(in the rows, 128 means zero)
Which row each row swaps with, under one turn or mirror
minif: [ 85 138 148 138 128 159 146 126 100 133 125 116 113 169 129  78 103 100
 114 124 111 102 108 150 151]
Devu: [ 97 132 126 162 116 130 121 121 118 128 153 133  84 134 166  92 134 124
  98 118 125 123 126 117 140]
tuko: [ 81 144 141 174 142 156 125 119  95 128 161 124 120 144 150  74 135 119
 126 142  95 129 123 132 134]
Repe: [ 98 132 150 148 116 148 141 125 104 136 124 107  98 158 122  72 110  93
 114 126 117 105 104 151 153]
Begek: [127 125 132 153 116 128 148 134 112  94 123 126 142 144 150  79 130 127
  92 142 134 103 146 124 142]
fiseg: [ 82 145 141 134 128 157 148 124 103 126 123 131 122 174 139  88 115 102
 126 124 110  99  94 140 158]
vele: [128 117 147 132 117 143 131 145  97 103 139 145 120 124 135  95 157  92
 105 128 119 120 130 113 131]
Kov: [ 71 140 145 159 107 150 144 121  85 135 133 120 126 143 135 124 130 104
 116 141 115  98 105 127 173]
gol: [110 146 139 157 146 155 126 118 111 128 126 125 124 139 139 103  97 132
 125 147 118 111 145 110 145]
rar: [101 125 157 141 118 160 127 148 114 108 144 134 117 125 124  92 142  85
  86 131 118 119 139 112 138]
puf: [ 89 143 153 145 122 157 144 123 103 138 127 108 110 160 126  78 105  96
 108 119 115 103 106 147 150]
nog: [102 126 137 124 114 135 139 118 129 123 121 151 100 121 137  90 126  88
 131 104 115  97 113 138 128]
ruseb: [108 120 131 134 123 126 140 140  94 105 128 157 140 135 142  95 154 104
 146 138 116  97 122 105 145]
vodi: [ 86 119 141 168 131 130 125 137  88 121 164 131 121 134 143  58 158  99
 127 127 109 126 113 137 144]
sedif: [ 97 109 151 150 104 115 128 131 108 139 143 120 121 117 113 109 126  92
 133 127 123 100 115 126 167]
Rosiv: [112 129 155 139 121 150 125 146 110 106 151 128 114 125 126  94 146  87
  84 125 119 118 136 117 137]
gosiz: [ 91 139 148 162 137 133 161 121 109 123 135 148 149 106 138  86 120 120
 137 144 104  86 105 124 141]
rebu: [ 75 114 120 161 107 113 136  93 121 129 124 127 137 133 140  83 150 110
 134 129 102 111 144 139 152]
Peg: [ 96 128 132 160 105 127 153 142 102  96 121 153 141 147 153  75 143 124
  82 141 122 104 131 138 147]
zalon: [ 87 133 132 128 129 133 144 133  91 113 121 149 152 152 148  96 137 114
 150 137 111  93 114 109 155]
Surar: [107 126 134 123 121 142 140 118 132 128 117 154 102 121 130  91 125  91
 128 108 111 101 128 134 129]
Vevep: [141 128 138 147 125 131 142 123 121 110 121 122 132 138 141  83 112 124
 105 134 132 104 146 108 137]
Sig: [105 115 154 166 101 124 143 108 104 132 125 106 119 144 127  61 130  87
 126 123 108 101 129 158 147]
nela: [ 75 122 120 169 102 112 132  96 121 118 124 120 128 138 138  85 147 108
 136 127 103 114 147 137 145]
naba: [ 73 146 134 147 149 158 141 126 133 117 137 133 151 109 126  93 125 114
 110 138  99 108 126 121 146]
mave: [ 97 121 128 153  97 130 153 132  98 101 119 156 140 152 158  73 146 126
  90 140 120 102 125 139 145]
sivud: [ 97 144 139 164 148 159 128 113 113 122 145 138 121 134 142  90 108 139
 127 145 105 126 134 113 147]
Fofur: [ 96  93 147 160 122 108 125 132 111 129 152 117 119 121 127  71 145  94
 136 123 115 115 117 127 152]
kufi: [ 80 121 130 154  93 133 151 139 103 106 118 160 132 152 158  76 137 123
  90 138 117  96 119 136 151]
Sune: [ 97 115 143 167  98 127 142 102 113 125 116 117 123 140 127  59 134  98
 136 124 112 107 142 159 154]
zuzos: [116 133 140 165 119 126 133 131 109 127 156 131  91 123 161  97 127 126
 104 121 138 117 111 121 140]
paber: [ 75 119 118 170 109 112 128  92 125 119 126 133 128 141 145  74 149 113
 133 133 108 116 146 134 142]
lazip: [ 74 133 139 170 143 151 120 124  84 117 156 133 126 138 147  61 145 112
 129 136  98 125 120 135 143]
suz: [ 91 103 150 151 104 118 128 132 109 142 144 115 128 125 123 114 123  96
 129 131 124 107 113 123 168]
rebi: [114 143 137 149 142 153 131 117 115 125 126 126 127 128 134 105  92 126
 118 145 119 110 142 109 142]
Saz: [ 89 157 128 156 138 153 152 108  90 107 142 111 121 143 139  90 158 101
 116 122 121 115 105 128 136]
semu: [ 96 100 150 159 116 103 121 134 108 132 151 123 112 120 127  79 139  90
 136 125 121 103 108 130 155]
rog: [ 67 142 143 142 140 157 139 132 130 120 141 128 140 116 124  91 125 110
  98 142  96 116 132 114 137]
zanu: [115 130 140 168 117 126 132 133 107 133 155 121  89 134 163  95 125 123
 100 126 134 112 104 124 145]
Beb: [ 83 138 128 127 138 143 153 131  96 126 117 155 141 157 136  95 124 110
 142 136 117  87 112 118 157]
Ziro: [ 69 138 142 147 146 146 145 124 124 119 142 137 150 111 128  89 116 116
 118 145  97 100 122 126 129]
fugin: [ 94 123 130 127 101 133 141 128 128 131 114 165 108 123 149  97 118 106
 123 115 108  93 116 140 139]
fula: [ 80 127 115 163 117 127 117 110 137 125 144 129 105 140 163 100 142 125
 102 133 122 124 141 112 143]
Gifid: [ 79 116 137 138  83 142 151 130 115 129 115 165 117 140 148  89 129 111
 105 127 108  98 118 148 151]
Vuvor: [ 72 122 117 166 109 121 123  94 127 120 131 130 127 141 152  85 146 119
 126 130 102 129 149 128 145]
Puvig: [128 112 146 138 114 139 134 147  94  99 128 145 123 127 139  96 159  92
 112 133 123 107 130 113 140]
Gebeb: [129 136 143 141 144 142 132 120 120 124 126 129 123 130 137 102 100 121
 114 144 118 114 147 108 142]
Med: [ 76 158 140 161 117 155 150 117  81 127 134 115 123 155 142 110 147 103
 119 135 126 107 108 123 159]
dib: [ 94 111 132 173  97 122 136 101 111 127 122 115 133 133 133  67 139  98
 139 137 117 108 140 154 150]
Pefof: [136 123 129 151 125 127 142 126 108 100 120 126 142 135 135  86 127 123
  96 142 138 103 146 113 137]
sesi: [ 74 150 148 164 107 156 154 117  87 126 141 114 123 142 140 112 138 106
 117 137 109 103 104 127 171]
movi: [ 95 125 128 163 100 137 150 138 100 100 127 146 136 149 157  73 152 126
  81 142 118  98 130 129 142]
rokug: [118 123 132 149 111 131 157 136 108  93 128 133 147 148 152  72 143 119
  87 142 131 103 149 120 137]
pove: [112 116 147 161 104 137 137 108 107 130 122 107 110 146 127  63 117  91
 120 121 118 103 123 161 147]

mave swaps with paber
gol swaps with minif
Pefof swaps with Sig
sivud swaps with fiseg
semu swaps with vele
rar swaps with suz
fugin swaps with Devu

Which row each row swaps with, under one turn or mirror
Riv: [ 97 103 125 139 124 154 148 127 150 143 117 131 145 142 124 148]
Dagel: [128 116 140 102 111 145 137 133 136 138 142 144 127 104 111 122]
Ronaf: [ 93  96 140 125  94 148 143 148 121 125 148 121 150 102 135 108]
tol: [108 133 121 106 111 169 122 109 121 127 111 103 141 135 105 121]
nud: [ 95  91 131 137 122 150 148 126 141 136 122 130 134 143  99 133]
Boteb: [119  97 140 107  79 153 156 131 113 115 122 132 151 121 143 135]
momi: [ 87 108 125 132 125 146 129 146 131 132 146 126 142  96 133 106]
Bubal: [124 114 127 103  86 166 141 116 115 105 108 136 149 128 142 142]
Tapum: [ 99 127 129 102  92 167 119 115 112 112 136 135 127 134 105  98]
Regin: [100 148 117 115 110 160 122 107 122 123 123 160 135 139 143 134]
tis: [102 114  92 101 105 160 136 140 123 130 125 135 164 129 126  89]
Midu: [ 92 114 114 137 104 171 141 134 152 138 117 129 164 131 148 144]
Pida: [101  93 143 123 128 151 151 126 138 126 129 140 130 139  97 120]
nov: [ 99 129 130 103  94 168 120 118 111 107 141 135 125 137 114  99]
teba: [122 115  96 126 109 166 126 123 151 139 116 126 162 125 108 133]
muf: [ 94  97 142 126 103 147 140 153 127 126 140 123 150  99 130 109]
lifo: [107  93 124 134 103 153 144 131 135 135  92 157 131 133 140 125]
mozu: [ 98 132 136 116  78 167 115 118 114 105 133 143 123 136 129 115]
livem: [103 118 122  86 107 167 125 141 144 121 131 139 146 100 138 101]
Pafo: [116 136 132  88  99 155 140 122 116 144 118 127 127 138 129 127]
raren: [110 129 137 100  87 159 149 139 119 147 143 149 130 131 145 120]
toped: [100  99  99 139 103 168 121 146 142 144 148 137 146 125 124 107]
Ligod: [ 87  94 131 144  90 166 130 125 145  98 113 147 146 139 126 125]
Sibes: [102 104 137 145  81 156 132 125 119 132 100 140 122 122 143 127]
fub: [125 128 151 113 101 139 133 129 130 142 136 139 132 105 119 137]
Vite: [ 99 110  94 105 107 173 133 133 123 127 118 137 171 131 128  93]
Gupi: [107  91 135 143  92 151 142 129 128 133  95 145 130 128 141 127]
fosag: [ 87 106 137 131 125 154 128 139 121 135 149 134 139  99 133 103]
peb: [101 148 116 117 110 160 116 112 119 135 119 151 124 130 144 131]
visis: [104  94 142 131 110 147 129 142 144 123 136 157 159 103 115 116]
gil: [102 123 114 136 106 160 133 117 121 119 153 135 158 138 138 156]
Dipu: [106 138 127  88 107 161 130 111 121 127 114 115 133 134 110 125]
mafi: [ 96 128  94 108 102 166 130 134 124 121 146 135 175 137 123 107]
dabod: [ 83  87 128 143 109 167 131 126 146 102 116 127 145 131 115 114]
kipum: [ 81  90 130 141 111 165 129 123 148 105 116 129 145 128 107 116]
fom: [ 94 136 117 118 105 163 131 109 130 114 119 171 140 145 141 133]
fivip: [117 133 107 113  87 167 105 126 118 131 131 136 168 119 114 109]
nava: [ 91 124  98 109 100 166 134 132 126 115 147 131 179 135 130 111]
geref: [123 116 104 124 101 157 137 122 146 136 113 141 171 139 111 142]
gupu: [111 106 130 148 106 158 138 118 119 120 146 148 136 136 134 155]

gil swaps with Boteb
Dipu swaps with nud
geref swaps with fub
Regin swaps with Gupi

Which row each row swaps with, under one turn or mirror
pib: [155 118  93 128 139 149 118 151 141 108 101 164 111 100 111 137]
Tel: [129  97 127 128 140 135 111 129 111 148 129 122 126 104 137 141]
paku: [116 110 107 122 122 140  99 153 130 111 111 153 156  95 117 127]
Muzu: [111 141 104 139 140 138 109 170 144 132 113 152 130 111 118 114]
Sezoz: [135 133 105 135 116 126 113 151 139 138 146 143  93 115 108 166]
foz: [ 95 105 129 133 127 128 108 131 130 124 109 164 125 105 124 168]
Niluv: [122 107 122 136 103 135 147 149 124 154 118 148 124 108 124 136]
zamod: [139 125 110 122 135 113 114 165 120 144 127 175 123 139 110 151]
Pid: [129 104  94 133 132 131 121 145 127 124 130 151 119  61 120 141]
Suma: [142 109 114 121 120 142 102 133 101 127 126 129 129 108 126 166]
Zef: [120  93 118 126 127 120 113 136 145 140 130 151  78 111 112 143]
Pimi: [110 115 105 130 131 137 122 163 151 121 110 165 142 105 131 114]
gisa: [120 114 107 138 169 140 104 145 126 120 144 135 124 104 102 140]
lufa: [150  99 124 116 132 139 115 152 146 137 120 171 115  86 115 135]
topid: [132 127  91 131  90 146 106 145 126 119 111 131 122 114 117 146]
gaz: [103 104 106 120 124 115 108 152 141 104 109 155 112 139 123 128]
Lub: [ 86 105  92 127 150 126 106 143 115 120 132 160 124  97 121 153]
Kod: [141 124 108 101 126 130  92 149 104 134 132 127 116 116 112 145]
lereb: [115 136 102 110 135 137 110 148 106 135 106 131 101 116 106 160]
Mivo: [133 119  88 109 103 128 107 134 121 106 122 140 123 121 142 156]
kuvi: [153 116 104 138 129 130 123 141 122 151 144 153 108 138 109 133]
sumu: [158 109  80 131 127 124 125 144 131 123 126 151 127  82 121 142]
ragob: [124 116 108 149 155 134 105 150 129 146 132 151 115 152 113 140]
Botel: [138  95  79 129 138 125 125 154 113 124 141 149 104 121  90 143]
Norem: [115 120  98 148 126 135 124 164 155 124 129 149  96 119 107 116]
roko: [140  93  97 148 147 150 110 134 119 123 148 135 101 120 113 151]
rata: [ 81 110 117 121 115 132 110 154 124 135 112 154 125 133 117 140]
Ginoz: [125 114 127 148 155 121 125 153 141 144 112 154 123 126 111 120]
mev: [124 121 119 110 129 130  95 160 112 141 128 126 117 102 112 113]
zizun: [116 105  99 140 115 137 110 139 136 123 110 183 136 119 129 163]
vel: [130 121  91 152 125 115 105 129 135 132 117 151 122 116 144 168]
Difik: [134 110  73 131 135 116 135 150 130 128  90 150 118  98 116 134]
Maka: [106 114  99 162 149 133 134 148 157 128 125 159 106 109 112 144]
redat: [ 90 115 115 128 161 140 109 144 125 126 144 144 111 113 122 152]
rifo: [110 128 113 151 139 143 149 153 131 113 136 148 121 118 118 157]
Bebof: [173 100  98 126 136 124 112 155 135 125 118 154 117 108 109 128]
Sen: [114 108 126 117 137 142  99 141 132 129  92 131 120 109 131 122]
bame: [136 105  96 127  94 133 109 121 126 130 126 165 118 113 131 157]
voma: [156 127  91 123 145 125 136 160 123 121 143 149 112 128 111 139]
Vobu: [144  97 105 120  98 154 108 157 126 119 112 158 136 121 119 128]
sug: [108 117 116 121 113 115  97 164 130 126 107 165 101  93 114 153]
derap: [126 100 115 129 162 147 137 148 121 129 116 162 120  85 111 148]
fofa: [125 107 102 118 144 141 111 136  89 125 113 128 125 126 126 144]
tib: [127  99  88 128  98 100 127 151 124 138 125 148 131 123 124 139]
Mog: [115 115 108 161 142 111 133 163 113 147 120 134 119 105 122 135]
girop: [ 83 104 102 129 107 134 127 148 110 120 132 149 117 115 119 153]

tib swaps with Sezoz
Pimi swaps with redat
bame swaps with kuvi
gaz swaps with rifo

